One turn moves every row onto another: examples first, then more rows asked:
K_982: [ 38.8 -10.1  -0.4   6.1  12.0  -4.8  24.8  13.8   1.3   2.2 -40.8  12.0
 -17.4  -1.7 -10.1  13.9   1.3  23.5 -24.4  16.6 -14.1   7.2   6.2 -22.3
   3.8   2.3  -5.1   2.9  -5.8]
K_498: [-11.7  -3.0   1.1 -22.2 -10.8 -15.9 -19.8 -18.9 -16.5  -8.1  25.2   1.2
  25.7  22.8 -13.4  -2.8  21.0 -16.8 -12.7 -25.8  -0.1  19.5   2.9 -19.5
   0.3  29.9  -8.5  -8.2   4.2]
K_136: [-17.2   6.8  -6.4   0.5 -32.5  -8.0  -6.2 -17.8 -41.0  15.9  20.4   0.8
  31.2  18.9 -21.1  -6.5   9.1   2.3   3.0  -8.7   6.4   6.8 -16.3   3.4
   1.9 -12.5 -25.6   9.4 -11.9]
K_746: [ 30.8 -11.7  -3.4  16.5   2.2  -5.8  24.5  17.3   4.0   5.2 -37.3   4.1
 -17.6   6.5   0.1  13.7  -4.2  23.1 -28.1  20.1 -14.4   6.1   8.0 -14.1
   5.9  -3.4 -10.0  -4.3 -19.5]
K_80: [-18.0  11.1  -1.3 -22.6  -9.8 -13.7 -21.5 -28.7 -14.6  -7.9  16.8  -1.7
  33.2  22.5 -10.3  -8.0  18.4 -14.8  -9.8 -18.9   4.3   6.9  -8.7 -14.2
   5.8  29.5 -10.2   2.2   9.4]
K_458: [-19.1  -2.8   5.9 -31.3   4.1   6.4  -6.7 -26.2  -2.4 -26.9  30.5  15.7
  19.8   3.9  -1.5  -4.4  10.0 -16.0  -8.5  -6.5   2.4  -4.9 -13.8  -6.1
   7.3  38.2   5.8  -5.4  -5.3]
K_701: [ 30.4   0.8  -3.8   7.9   7.7   2.3  29.8   0.8   0.5   6.2 -48.7  13.0
 -11.4  -2.9  -9.9   7.7  -0.3  25.2 -13.3  27.7 -11.2  -0.3  -0.2 -18.0
   7.1 -13.0 -12.5   3.7  -8.1]
K_324: [ -6.8 -16.6  -1.2  -4.9 -26.9 -13.5  -8.4  -3.5 -35.7   8.6  33.6   5.0
  18.4  19.9 -22.8   1.6  16.6  -5.6  -5.6 -23.5   0.0  28.2   5.7 -10.6
  -5.9   0.4 -17.1 -10.6 -14.1]
K_365: [-10.7  -7.3  -4.4   1.4 -32.8 -10.1  -4.9  -7.9 -42.6  15.6  28.8   3.8
  23.6  18.5 -23.9  -1.5  11.7   0.5   0.2 -15.4   2.9  18.9  -4.9  -1.7
  -3.5 -12.2 -23.9  -1.2 -17.1]
K_881: [ 31.9 -11.3   0.1  10.6   8.3  -7.5  22.7  18.0   9.0  -1.8 -37.5   0.6
 -16.9   7.2   2.5  14.2  -1.4  18.3 -31.2  14.9 -13.7   8.4  12.8 -18.1
   6.3   8.9  -2.8  -9.0 -16.8]
K_882: [-11.5  15.9  -3.9 -10.1  -5.4  -6.6  -3.8 -28.3  -2.5  -9.7   9.0  13.4
   8.8   5.6   2.9 -15.5   2.5 -23.0 -11.9 -22.6  10.0 -25.1  -5.5   4.1
  -7.9  28.5   0.2  18.9  30.7]
K_991: [-10.8 -19.1   8.5 -27.0   1.5   3.5  -3.3 -11.1  -9.0 -24.6  40.8  17.1
  11.9   3.5  -5.9   2.1  11.6 -15.5 -11.4 -15.1   0.3   8.4  -2.3  -8.2
   0.9  36.2   8.6 -14.5 -14.2]
K_538: [ 26.3  -4.8  -6.4  18.3  -1.1  -2.1  25.8   9.8   3.8   8.9 -41.8   5.6
 -14.4   5.8   0.3   9.5  -5.9  25.1 -22.8  27.4 -12.7  -0.6   1.9  -9.8
   8.1 -11.2 -15.9   0.0 -18.6]
K_657: [ 35.6  -7.6  -2.9   8.7   8.5  -1.7  27.6   8.3  -0.1   6.7 -43.7  14.9
 -16.1  -2.2 -10.9  11.5   0.6  25.8 -18.9  22.7 -14.0   4.5   3.4 -20.4
   4.2  -8.7 -11.2   3.4  -8.0]
K_132: [ -7.1 -14.7   1.1 -14.9 -17.6 -15.9 -14.4  -8.3 -25.3  -0.7  32.1   4.0
  19.5  21.7 -18.6   0.7  21.2 -12.9 -10.9 -27.5  -1.3  28.1   8.9 -18.4
  -4.1  17.3 -11.3 -13.5  -5.4]
K_699: [ 18.1  13.4  -1.7   3.0  13.1  -0.2  22.1  -5.9  18.3  -7.3 -53.7  -3.6
  -2.8   6.9   8.4   3.7  -2.5  14.6 -21.5  26.2  -7.6  -8.5   0.1 -16.4
  15.2  10.9  -3.3  -2.6  -8.0]
K_573: [ 17.3  13.3  -5.3   9.0   6.7   1.2  24.1  -6.2  13.1  -0.3 -53.3  -0.3
  -3.7   6.4   6.5   3.2  -5.3  19.3 -18.3  31.4  -8.5 -11.2  -4.0 -12.0
  15.1  -1.5 -11.3   1.7 -11.1]
K_838: [ 22.5   6.8   1.7   1.6  15.8  -3.7  20.4   1.8  18.9 -11.0 -48.5  -5.2
  -6.2   7.1   8.6   7.6  -0.7  12.2 -26.7  18.4  -8.6  -2.0   6.5 -20.4
  13.0  19.0   1.7  -7.0  -8.7]
K_203: [ -6.2  -1.7  -2.6 -14.5  -2.6  -8.1  -4.3 -23.4   2.5 -13.2  17.2  19.6
  -1.4   6.5   1.6 -11.8   9.6 -29.1 -15.3 -29.5   3.2 -10.1  10.1  -6.8
 -13.0  32.6   2.3   2.2  29.4]
K_956: [ -5.2 -30.5   8.1 -16.1  -7.8   2.6   2.2   1.8 -20.9 -14.3  48.2  19.2
   5.6   2.0 -12.0   6.6   8.6  -8.9 -10.4 -16.2  -1.1  15.5   0.5  -3.6
  -3.4  20.8   3.5 -14.9 -24.8]
K_860: [ 38.5  -5.3   3.1   2.0  17.0  -6.4  23.5  13.6   4.3  -3.2 -43.0   6.8
 -13.9  -1.9  -7.4  13.7   2.1  20.4 -26.1  13.1 -11.5   5.9   6.6 -24.2
   5.0  12.2   1.8   3.1  -3.6]
K_566: [ 28.5  -3.7   2.2   4.7  14.3  -6.9  20.9  11.6  15.3  -8.7 -42.3  -3.3
 -11.9   7.3   6.0  11.8  -0.3  13.5 -30.6  13.9 -11.5   4.9  11.8 -20.9
   9.2  18.2   2.1 -10.0 -12.1]
K_751: [ 20.6   5.3  -7.5  15.2   0.7   1.0  25.6   0.1   7.1   6.3 -48.9   3.4
  -8.6   6.1   2.9   5.2  -6.2  24.4 -19.0  32.1 -10.7  -7.5  -3.5  -8.9
  12.1 -10.7 -16.2   2.7 -15.7]
K_79: [ 26.1  14.1   1.2   0.3  16.0   2.7  29.2  -4.7   5.6  -3.8 -55.7   2.7
  -2.5  -3.4  -5.1   4.9  -0.1  19.8 -11.8  24.5  -5.2  -5.8  -1.6 -19.9
  11.8   1.2  -1.1   3.5  -4.4]
K_520: [-13.1  19.1  -4.3  11.4 -24.7   1.1  16.5 -17.1 -30.0   9.1   8.5   6.2
  12.6   0.3  -6.0 -15.1  -7.3  -9.4   5.8 -14.8  18.3 -26.3 -11.6  23.3
 -10.7 -10.4  -6.4  22.2   5.5]
K_422: [  0.4 -22.0  -1.0   0.8 -18.1  -2.9  14.0  -5.2 -17.5   0.8  28.4  23.0
 -11.0   2.2 -10.0  -5.4   9.6 -23.6  -3.3 -31.6   2.2  11.1  27.4  -4.3
 -23.0  -1.6  -3.1 -18.0   2.4]
K_889: [-25.3   8.3  -3.5 -14.7 -12.3  12.5  -1.0 -31.8 -17.4  -7.9  24.8  18.8
  24.8   1.8  -6.2  -9.1  -0.9  -0.2   1.5  10.8   6.1 -21.6 -34.9  12.7
  10.7   7.5 -12.5  15.9 -11.1]
K_388: [ 26.6   9.8  -1.8   4.3  10.8   4.0  30.7  -5.1   3.0   2.2 -54.0   7.9
  -5.8  -3.7  -7.8   5.1  -0.7  22.7 -10.6  28.1  -7.9  -4.6  -2.1 -18.1
  10.2  -8.9  -8.2   4.2  -7.1]
K_319: [ -7.9   3.3  -3.0  16.1 -30.3   2.7  24.0  -7.6 -36.7  14.3  16.6  11.1
   4.4  -0.9 -11.4 -10.2  -3.8  -9.4   9.2 -18.4  15.2 -10.9   2.3  19.4
 -16.6 -22.8  -7.6   6.7  -6.3]
K_348: [-14.5  24.0  -4.7   1.2 -14.3  -2.4   4.7 -26.1 -16.0  -0.1   5.2   7.5
  14.5   2.8  -0.6 -16.7  -3.8 -14.8  -3.0 -16.3  16.1 -32.1 -14.7  17.0
  -6.8  10.9  -2.6  27.0  21.0]
K_627: [ 29.5  12.0   4.9  -2.2  20.3  -0.6  27.0   0.7   7.6  -7.5 -53.6   0.0
  -3.1  -2.9  -4.1   7.6   0.9  17.4 -17.5  18.6  -5.5  -3.1   0.8 -22.4
  10.5  12.1   4.6   3.3  -2.9]
K_826: [-19.2  -3.1  -4.6  -3.9 -21.5  11.8   4.2 -19.2 -29.4   2.3  32.2  21.6
  18.9   0.7 -12.4  -4.3  -3.8   6.4   2.6  10.1   4.7 -14.3 -32.1  18.1
   5.2  -7.5 -17.1  15.3 -21.4]
K_702: [ -1.0 -16.8  -1.3 -10.2  -7.9  -7.2   3.1 -13.7  -3.9  -8.8  25.3  23.9
  -9.5   5.4  -3.7  -7.8  12.0 -28.9 -12.0 -33.1   0.3   5.0  23.8 -10.2
 -19.1  19.7   0.4 -12.8  17.6]
K_449: [ -2.5 -13.7  -1.8  11.9 -27.8   1.1  23.3  -2.8 -31.2  10.4  25.0  17.6
  -5.6   0.0 -13.0  -6.7   2.2 -15.4   5.7 -25.6   8.6   4.4  18.0   7.9
 -21.6 -19.2  -6.5 -10.1  -7.6]
K_50: [-21.8  18.0  -6.5  -6.7 -25.5  -8.0 -11.6 -28.0 -31.8   9.0  13.6  -2.2
  37.3  19.6 -16.2 -10.4   9.3  -1.7   1.7  -6.8   7.9  -2.5 -22.3   1.9
   6.7   0.2 -22.7  14.5  -1.3]
K_242: [ -5.0 -30.2   3.7  -5.2 -18.4   4.8   6.8   5.0 -32.6  -2.4  48.6  21.9
   5.3   0.5 -16.6   6.6   3.3   0.5  -6.2  -9.0  -0.5  11.5  -7.0   6.5
  -5.0   2.4  -5.6  -6.7 -31.4]
K_795: [-11.2 -19.4  -1.3   0.4 -24.3   8.8   7.6  -3.4 -35.7   4.4  42.4  22.3
  10.8   0.5 -16.4   2.0  -1.7   6.6  -0.7   1.6   1.4  -0.9 -20.6  15.2
  -0.9  -9.8 -14.3   6.1 -29.7]
K_124: [ 34.6   3.5   4.9  -1.7  20.3  -4.4  24.4   8.1   7.1  -7.8 -48.3   1.7
  -8.0  -2.0  -5.1  11.4   1.7  17.7 -23.3  13.9  -8.1   1.6   5.0 -23.7
   7.8  16.3   6.1   2.7  -2.6]
K_114: [-22.1  20.1  -3.9 -16.6 -16.1 -10.5 -18.0 -32.8 -21.0  -1.0  12.4  -3.4
  38.5  21.5 -11.6 -10.7  13.0  -8.5  -3.6 -11.5   7.3  -2.0 -18.9  -5.3
   8.6  17.4 -15.9  12.3   6.8]
K_27: [-25.0   8.1   0.8 -26.4  -1.8  10.5  -5.7 -34.8  -5.8 -19.9  23.7  16.5
  25.5   3.2  -1.8  -9.2   4.9  -9.8  -2.8   3.7   5.3 -17.6 -26.9   3.1
  11.3  26.2  -3.2   7.2  -3.9]

K_422 turns into K_520
K_657 turns into K_79
Now these:
K_889 turns into K_991
K_838 turns into K_746
K_365 turns into K_114

